Each row has a name. Each piece below is followed by the name of the row it came from, unless a question asks for something else. Each question is about the rows just above it. Places in a row count from 1.

Columns, left to right: M E C L Z N Q R
[148 165 175 164 143 188 164 151]  F
[165 175 166 147 149 162 158 164]  X
[144 156 149 147 149 182 158 157]  U
[144 156 149 147 149 162 158 157]  Y
Which row holds [144 156 149 147 149 182 158 157]? | U
q: [143 188 164] | F
[175 166 147 149 162 158 164] begins in row and place | X, 2
q: [165 175 164] | F
[165 175 166 147 149 162 158 164] is in which row? | X
Among the named rows, does one hold [147 149 163 158 157] next to each other, in this order? | no

Columns, left to right: muz Vaga fufen nam daso bedam Dev
[114 114 135 141 115 107 107] = B
[118 100 129 123 140 132 130] = G
[142 178 121 134 112 132 129] = T
[120 122 155 136 127 120 137] = D
[133 132 129 127 129 129 126] = W
[116 156 160 144 133 145 147] = J
[103  99 117 131 134 128 106] = K
[136 140 111 135 113 119 113] = S
[142 134 112 121 132 178 122] = V
[134 135 114 114 132 131 115] = A
[159 160 115 113 147 147 155] = H
[110 111 153 143 127 143 130] = P
Among the named rows, does one hold [114 114] next to each other, in this order? | yes
Is [107 107 115] printed in one of the named rows, side by side and in this order? | no
Row and place where [134 112 121 132] starts: | V, 2
The entry that follows [117]: | [131]
[136 140 111 135 113 119 113] is in which row? | S
Where does [142 178 121 134 112 132] start? Give its row and place. | T, 1
Which column holds [120 129 145 128 119 178 131 147 143] top down? | bedam

Columns, left to right: Vom benef Bago Git lar fod Ferok kuzi zam safi
[135  86 168 141 151 113 119 103 120 117] -> nozil
[149 152  95 154 142 106  97 108 162 157] -> bavan
[ 94 178 146 126 123 150  98 152 106 104] -> feka
[116 183 124 129 156 173 100 103 145 140] -> sisu
[108 161 108 130  72  89 159 167 134 120] -> ruzet
[162 103  80 132 121 117 158 125 151 162] -> nizuk
[183 124 129 156 173 100 104 171 102  97] -> Dep
Which column holds this, read top down? [183 161 103] | benef
Among the named rows, does one hold [126 123 150] next to each other, in this order? | yes
[100 104] begins in row and place | Dep, 6
Which column holds this, read top down? [150 173] | fod
q: [108 162] | bavan
Row and place where [183 124 129 156 173 100 103] starts: | sisu, 2
Is [154 143 106] printed in one of the named rows, side by side and in this order? | no

Columns, left to right: Mizod ledo tageg feko ruf Nerek Loba gez
[154 185 165 192 124 126 173 126]  lerul
[126 122 125 129 128 126 128 131]  kam
[116 107 116 105 132 130 113 127]  vake
[128 136 127 139 123 124 132 133]  pona
[120 143 114 150 114 106 129 139]  Semet
[150 137 156 134 136 121 141 119]  kared
[154 103 123  99 136 126 113 121]  Tulo
[137 119 153 119 138 125 129 116]  Nogid
Which column holds this, read top down? [173 128 113 132 129 141 113] | Loba
What comes right after [103] in the named rows? | [123]
What comes right after [105] in the named rows? | [132]
What comes right after [153] in the named rows? | [119]
Does one of the named rows hold [154 119 138 125] side by side, in this order? | no

Columns, left to right: dizok Zume nub nadeb guke
[153 141 125 118 137] : rafal
[154 140 125 117 137] : Morav
[158 141 125 118 136] : pena
[177 138 124 116 135] : Nubo
[165 138 124 118 135] : gobon
[160 139 125 117 136] : dalov
[150 142 126 117 138] : rera
[150 142 126 117 137] : Rek
[161 139 125 117 136] : pulov
[183 138 124 116 135] : pevez
[174 138 124 117 135] : puvat
[168 138 124 118 135] : peno
Among the named rows, does one hold [139 125 117 136] next to each other, in this order? | yes
What comes right after [174] in the named rows? | [138]
The entry that follows [183]: | [138]

Columns, left to right: vuz nura mus zegad mumiv nune
[161 145  78 147 179 124]  Mul
[100 107  75 107 124 169]  gizu
[126 132 128 129 127 125]  Sugug
[127 123 129 126 129 129]  Kugut
Where do [126 132 128 129] appear? | Sugug
The entry that follows [100]: | [107]
Which row holds [127 125]? | Sugug
Where does [126 132 128 129 127] start? Give its row and place. | Sugug, 1
The entry that follows [145]: | [78]

Columns, left to right: Naki pabe tet dobo padu Rovip lufaz
[111 135 174 130 143  90 139] -> Tek
[163 125 180 175  93  91 131] -> dumu
[170 124 190 183  91  93 131] -> Vive
[149 106 103 121 171 151 105] -> Fepod
[191 102 131 165  91  84  93] -> Roni
[114 130 170 130 155  94 133] -> Zavu
[191 102 185 165 147 138  93] -> fosin
Among the named rows, does one hold [111 135 174] next to each other, in this order? | yes
q: [91 93] | Vive
Row and place where [93 91] starts: | dumu, 5
Where do [106 103 121 171] appear? | Fepod

Columns, left to right: Zor vovo zizu lel
[132 166 128 148] -> fupop
[ 95 190 123 194] -> depa
[144 145  63 161] -> bav
[100  94 111 194] -> fimi
Right after [144] comes | [145]
What comes right after [94] in the named rows? | [111]
Among the named rows, does one hold [143 145] next to each other, in this order? | no

Columns, left to right: kotul fute mek zudus vusap Bop Gagi vomu
[132 129 129 110 156 120 119 181] -> nesi
[108 122 146  71 149 116 124 134] -> feli
[114 136 160  95 123 128 157 181] -> Sunu
[108 107 129 124 116 134  71 149] -> rudu
What comes right after [119] in the named rows? | [181]
Row and place where [ 71 149 116 124 134] starts: | feli, 4
Which column holds this, read top down? [119 124 157] | Gagi

Columns, left to right: Zesam bora fivut vamev
[117 128 149 155] : Mube
[149 125 165 181] : Bosi
[125 124 114 124] : Fup
[142 123 116 129] : gedan
[114 134 139 117] : peliz
Where do [117 128 149 155] appear? | Mube
Among the named rows, does one hold [128 149 155] next to each other, in this order? | yes

Columns, left to right: lumez bered bafu Tes ruki Tage
[125 137 125 143 131 128] = seb
[148 137 128 155 127 124] = nel
[152 130 131 144 125 124] = mobo
[ 76 152 112 142 143 137] = gepit
[127 123 132 108 125 128] = tun
[138 121 132 122 124 126] = Rof
[154 140 128 164 127 123] = vuk
Which column holds this, read top down? [124 137 128 126] | Tage
Does one of the named rows hold [126 124 122] side by side, in this order? | no
Does one of the named rows hold [137 143] side by side, in this order? | no
The entry that follows [138]: | [121]
What comes right after [122] in the named rows? | [124]

Columns, left to right: Divez poto duvo lasa fug Bemis vevul
[111 142 131 119 137 152 116] : Fula
[116 142 132 127 133 147 116] : kes
[ 99 141 144 140 145 121 114] : vam
[119  86 112 151 143  63  97] : boze
[ 99 141 144 121 140 145 114] : Buvaf
q: [142 132 127 133] | kes
Which column holds [144 112] top down? | duvo
Where does [119  86 112 151 143  63] start? Give its row and place. | boze, 1
q: [140 145 121] | vam

Columns, left to right: Tadov Vedem gutof lif fufi kib mefug
[158 116 110  84 163  80 173]  vobad
[184  85 144 185  90 176 152]  gule
[107  99 156  91 175 110  87]  kope
[115  85 144 185 106 116 122]  Kome
What comes right after [91] in the named rows? | [175]
Where does [144 185  90] start? Give its row and place. | gule, 3

Columns, left to right: Gik zov zuz pim pabal pes Sare
[165 107 127 140 100 140 100]  Nafe
[112 127 125 126 107 142  92]  bozig
[133 116 103 111 132 130 117]  dima
[133 132 106 149 145 103 171]  Liva
[151 135 156 128 133 135 106]  dovo
[ 99 159 177 111 107 131 124]  leki
[105 127 119 114 131 132 113]  tob
[127 123 126 114 123 133 108]  Liro
[103 118  92 118 149 129 127]  Lezi
[ 85 133 112  96 130 129 126]  lanol
[ 78 128 102 104 147 134 113]  nudo
What comes right after [159] in the named rows? | [177]
q: [133 135 106] | dovo
q: [107 127 140 100 140] | Nafe
q: [103 118  92 118 149 129 127] | Lezi
Does one of the named rows hold [151 135 157 128 133] side by side, in this order? | no
Right after [134] comes | [113]

Columns, left to right: ketu Dabem zutus dirof
[107  94 101 136] : zatig
[ 68  92 119 118] : pil
[ 63  91 161 150] : Varof
[94 92] is in which column, read top down? | Dabem
Right after [91] comes | [161]

Columns, left to right: fasiz sedim posen des
[150 101 173 131] : rike
[139 186 127 131] : rizod
[144 178 115 131] : Vima
[139 186] begins in row and place | rizod, 1
Which column holds this, read top down? [139 144] | fasiz
Does one of the named rows hold [131 115 178 144] side by side, in this order? | no
[186 178] is in which column, read top down? | sedim

Columns, left to right: turo sop veri ler zike zop
[114 115 119 167 136 110]  birak
[132 122 158 114 192 111]  veb
[115 117 167 136 195 137]  Vibiz
[115 117] is in which row? | Vibiz
Right after [122] comes | [158]
Which row holds [115 119 167 136]? | birak

Columns, left to right: meva ravet Rur lubav buse zez penug dav buzin meko
[128 135 125 125 139 149 130 130 133 130] : fusu
[145 133 137 145  96  87 120 124 125 122] : tinu
[116 132 145 121 129 144 118 135  97 113] : Sarap
[126 119 130 129 131 136 133 119 137 130] : Vuta
[116 108 124 111 164 175 140 123 143 130] : res
[159 111 161 139 119 110 122 113 137  96] : Vorub
[154 111 134 159  74  68 128 104 148 131] : Mit
What comes right after [144] in the named rows? | [118]
q: [136 133 119] | Vuta
Is [119 130 129 131] printed in one of the named rows, side by side and in this order? | yes
What comes right after [161] in the named rows? | [139]
What comes right after [148] in the named rows? | [131]
Which column holds this, read top down? [149  87] | zez

Columns, left to right: dusap tudi dob divid
[140 126 140 136]  nanen
[146 167 117 114]  Zin
[136 170 160 158]  supil
[153 164 166 153]  turab
[127 118 114 123]  Fibaz
[123 147 126 129]  Sig
[122 119 131 131]  Bodu
[113 123 118 114]  letin
[143 120 128 130]  rine
[158 177 115 113]  Forif
Right after [147] comes | [126]
Right after [146] comes | [167]
Row and place where [177 115 113] starts: | Forif, 2
Right after [167] comes | [117]
[123 118 114] is in which row? | letin
The row with [164 166] is | turab

Columns, left to right: Sur kogo Fof giba sunav Nata rumu sagu
[149 117 114 141 156 132 149 112]  lova
[135 124 139 121 105 133 122 150]  nodut
[176 115 117 146 140 124 158 102]  Fizub
[149 120 119 150 137 127 140 130]  gekes
Row and place where [156 132 149 112] starts: | lova, 5
The entry that follows [135]: | [124]
Does one of the named rows hold [156 141 114] side by side, in this order? | no
The entry that follows [122]: | [150]
Among the named rows, does one hold [132 149] next to each other, in this order? | yes

Columns, left to right: fim Fini fulaz kugol
[103 116 146 107] -> derak
[109 177  79 180] -> Toma
[111 108 143 103] -> Furol
[127 101 125  99] -> bozip
[157 110 114  91] -> bufab
[ 92 124 105 133] -> dez
What comes right after [109] in the named rows? | [177]
q: [110 114] | bufab
Is [ 92 124 106] printed in one of the named rows, side by side and in this order? | no
Among the named rows, does one hold [103 116 146 107] next to each other, in this order? | yes

Columns, left to right: boza kito Fime vuga fulo
[137 157 153 194 145]  Fumi
[164  77 133 136 166]  gata
[ 85 162 107  98  84]  Rov
[119  87  98  61 114]  Mefaf
[ 85 162 107 184 166]  komuk
[103 183 141 136 166]  zuzon
[ 85 162 107  98 163]  duk
[ 85 107 162 112  86]  Fenid
q: [164  77 133 136 166] | gata
q: [ 85 162 107 184 166] | komuk

Columns, left to right: koru pasiv Kar Mazug gufu vevas Girup
[159  91  61 149 153 182 167] = vus
[159 156  61 149 144 144 167] = kiru
[118 145 151 166 144 144 129] = fubel
[159 156  61 149 144 144 129] = Lem
Does one of the named rows hold [149  61 156 159] side by side, in this order? | no
[159 156  61 149 144 144 129] is in which row? | Lem
Among the named rows, does one hold [156  61] next to each other, in this order? | yes

Columns, left to right: kozet Ked pem Dumop vure
[117 111 140 177 120] = finel
[159 156 155  92 163] = Konuk
[105 115 135 185  99] = Mif
[143 138 111 137 133] = pagez
[132 128 122 130 132] = ser
[131 152 117 105 131] = nira
[ 99 119 155 146 107] = fev
[123 115 131 127 130] = Ludib
[132 107 136 139 137] = defa
[148 177 108  77 161] = daf
[139 148 108  86 143] = dolun
[ 92 185 137 130 105 146 127 139] is in which column, read top down? | Dumop
Right after [156] comes | [155]
Which column holds [105 143 132] top down? | kozet

Columns, left to right: buz vogi tamam tid
[157 129 135 189] : noz
[152 189 138 129] : Kisev
[188 138 129 129] : nizif
[133 184 161 129] : mino
[188 133] is in which column, read top down? | buz
Which column holds this, read top down? [129 189 138] | vogi
Where does [189 138 129] start? Give its row and place. | Kisev, 2
The row with [157 129 135 189] is | noz

Columns, left to right: dena nage raras batum Marup
[146  90 148  87  80]  Sufet
[150  94 149  88  82]  tino
[148  93 150  82  80]  vav
[107 164 108 169 176]  rizus
[123 140 102 185 170]  bazak
[125 141 101 184 171]  gafu
[131  90  80 148  87]  veko
[126 151 112 180 182]  Kedub
[159  86 165  69  79]  povo
[100 167  88 187 178]  buv
[ 90 148  87  80] is in which row? | Sufet
Among the named rows, does one hold [151 113 180] next to each other, in this order? | no
Is [164 108 169 176] printed in one of the named rows, side by side and in this order? | yes
The entry that follows [141]: | [101]

Columns, left to right: didob lafe zuk gara nodo
[ 79 124 177 143 174] : Lumol
[ 95 155 173 123  86] : mubat
[163 116  82 107 171] : toz
[ 79 124 177 153 107] : Tav
[112  84 110 164 161] : bod
[112  84 110 135  90] : Dedek
[163  79 112] is in which column, read top down? | didob
q: [110 135] | Dedek
Does one of the named rows hold [107  82] side by side, in this order? | no

Columns, left to right: gul loga vunap lolop pazer miv let Remat nezak
[167 122 173  97 154 108 138 189  94] -> lev
[169 178 120  98 156 111 143 190  92] -> fize
[119 122 173  97 155 112 191 192  94] -> dubos
[192  94] begins in row and place | dubos, 8
Where does [119 122 173] start? Give its row and place. | dubos, 1
The entry that follows [120]: | [98]
[192  94] is in which row? | dubos
What comes right after [192] in the named rows? | [94]
Which row holds [167 122 173  97 154 108 138 189  94]? | lev
Where does [173  97 154 108 138] start? Give its row and place. | lev, 3

Columns, left to right: Meke kilup Soku zil Tad kedu sel molug dirun
[136 131 114  97 120 124 126 136 122] : mav
[123 132 137 155 156 129 132 122 127] : Sef
[130 132 133 137 141 128 125 125 124] : popi
[137 131 116  96 103 124 131 134 122] : Zulir
[131 131 132 137 184 134 132 126 124] : Pasid
[129 128 135 156 155 124 126 131 124] : bego
[131 127 130 133 173 122 124 125 124] : zare
q: [124 126 131 124] | bego
Row and place where [133 173 122 124 125 124] starts: | zare, 4
Among the named rows, does one hold [122 124 125 124] next to each other, in this order? | yes
q: [137 131 116  96 103 124 131 134 122] | Zulir
Where does [155 156] start? Give its row and place. | Sef, 4

Columns, left to right: Fedi vorob fizaf vefod fuzaz lorur repim Basak
[177 132 183 104 128 132 155 132] = mogub
[ 75 136 178 142 157  92  90 109] = futom
[163 134 185 149 130 108  77 176] = lam
[ 94 165  99  88 141 179 115 147] = kovel
[106 164 147  99 117 169  71 166] = bal
[175 164 118 172 152 129 137 124] = sufo
[138 126 184 139 183 110 129 132] = kido
[154 157 183 104  75 159 105 185] = Vave
[120 185 139 106 107 120 130 119] = puden
Which column holds this, read top down? [115  71 137] | repim
Which column holds this, read top down? [132 185] | Basak
Which column holds this, read top down? [129 105] | repim
Row and place where [ 99  88 141 179 115] starts: | kovel, 3
The entry that follows [142]: | [157]
[136 178 142 157  92] begins in row and place | futom, 2

Columns, left to right: Dat sozur biz Sor bolo sonuf mub Tosu
[105 114 135 111 120 144 111 106] -> Rop
[ 99 172  74 170 178  79 172 115] -> biki
[178 170 172  74  82 107 124 111] -> vigav
Which column holds [135  74] top down? | biz
q: [178  79 172 115] | biki
Row and place where [172  74 170] starts: | biki, 2
The entry that follows [114]: | [135]

Columns, left to right: Rafo movul lodu das
[129 107 139 158]  vup
[106 133 130 135]  bizu
[165 122 171 150]  sudur
[129 107 120 164]  Kaga
[115 129 134 137]  galo
[133 130 136 158]  nak
[130 133 139 180]  Nuf
[124 127 130 131]  Pap
[107 129 130 133 127] is in which column, read top down? | movul
Which column holds [171 120 134] top down? | lodu
q: [133 130 135] | bizu
[133 130 136 158] is in which row? | nak

Columns, left to right: rufup ton pimo vin
[145 115 119 136] : zosu
[164  97 194  73] : nupif
[144 114 145 162] : lozeg
[164  97 166  97] : Zute
[119 136 100 136] : nusa
[144 114 145 114] : neru
Which column holds this, read top down? [136  73 162  97 136] | vin
Which column holds [119 194 145 166 100] top down? | pimo
q: [145 114] | neru

Columns, left to right: dobek Bamun Pimip luf ros
[100 104 107 119 112] : Rapa
[118 101  79 137 179] : miga
[129 132 152 112 119] : nogom
Where does [119 112] start? Give its row and place. | Rapa, 4
Which column holds this, read top down? [104 101] | Bamun
Which column holds [107  79] top down? | Pimip

Columns, left to right: Dule rak bos Sus kuveb Bobop
[ 84  88 163 132 113 161]  zese
[188 142 140 140 135 104]  Der
[107 188 143 140 135  98]  sazuz
[152 145 170 166 122 163]  bipo
[144  84  90 124 132 153]  Guro
[149  96 129 146 114 175]  zav
[123 167 180  98 122 112]  giv
[107 188 143 140 135 159]  ves
[107 188 143 125 135 104]  gab
[113  99  88  94 137  93]  keze
[117 134  77 170 139 122]  vab
Among the named rows, does one hold [140 135] next to each other, in this order? | yes
The entry that follows [123]: | [167]
[ 84  90 124 132] is in which row? | Guro
Does one of the named rows hold [140 135] side by side, in this order? | yes
The row with [107 188 143 140 135  98] is | sazuz

Columns, left to right: Bam sul Devim bobo masuz Lado voli
[134 144 131 130 134 131 139] : pafo
[135 127 132 126 118 115 107] : Zok
[ 85  93 138 133 117 128 109] : lata
[158 136 115 100 102 110 102] : Lopo
[119 115 133 135 139 134 136] : putu
[120 118 134 129 114 122 120] : Mubeg
[153 136 138 136 125 126 130] : fisom
[177 155 118 118 113 129 132] : vis
[ 98  88 123  95 113  72  74] : kosop
[143 139 134 127 130 127 134] : tuzuz
[131 127 132 126 118 115 107] : Kugop
Right after [153] comes | [136]
[120 153] is in which column, read top down? | Bam
Is [131 131 134 131] printed in one of the named rows, side by side and in this order? | no
Which column holds this, read top down? [129  72 127] | Lado
Which row holds [135 127 132 126 118 115 107]? | Zok

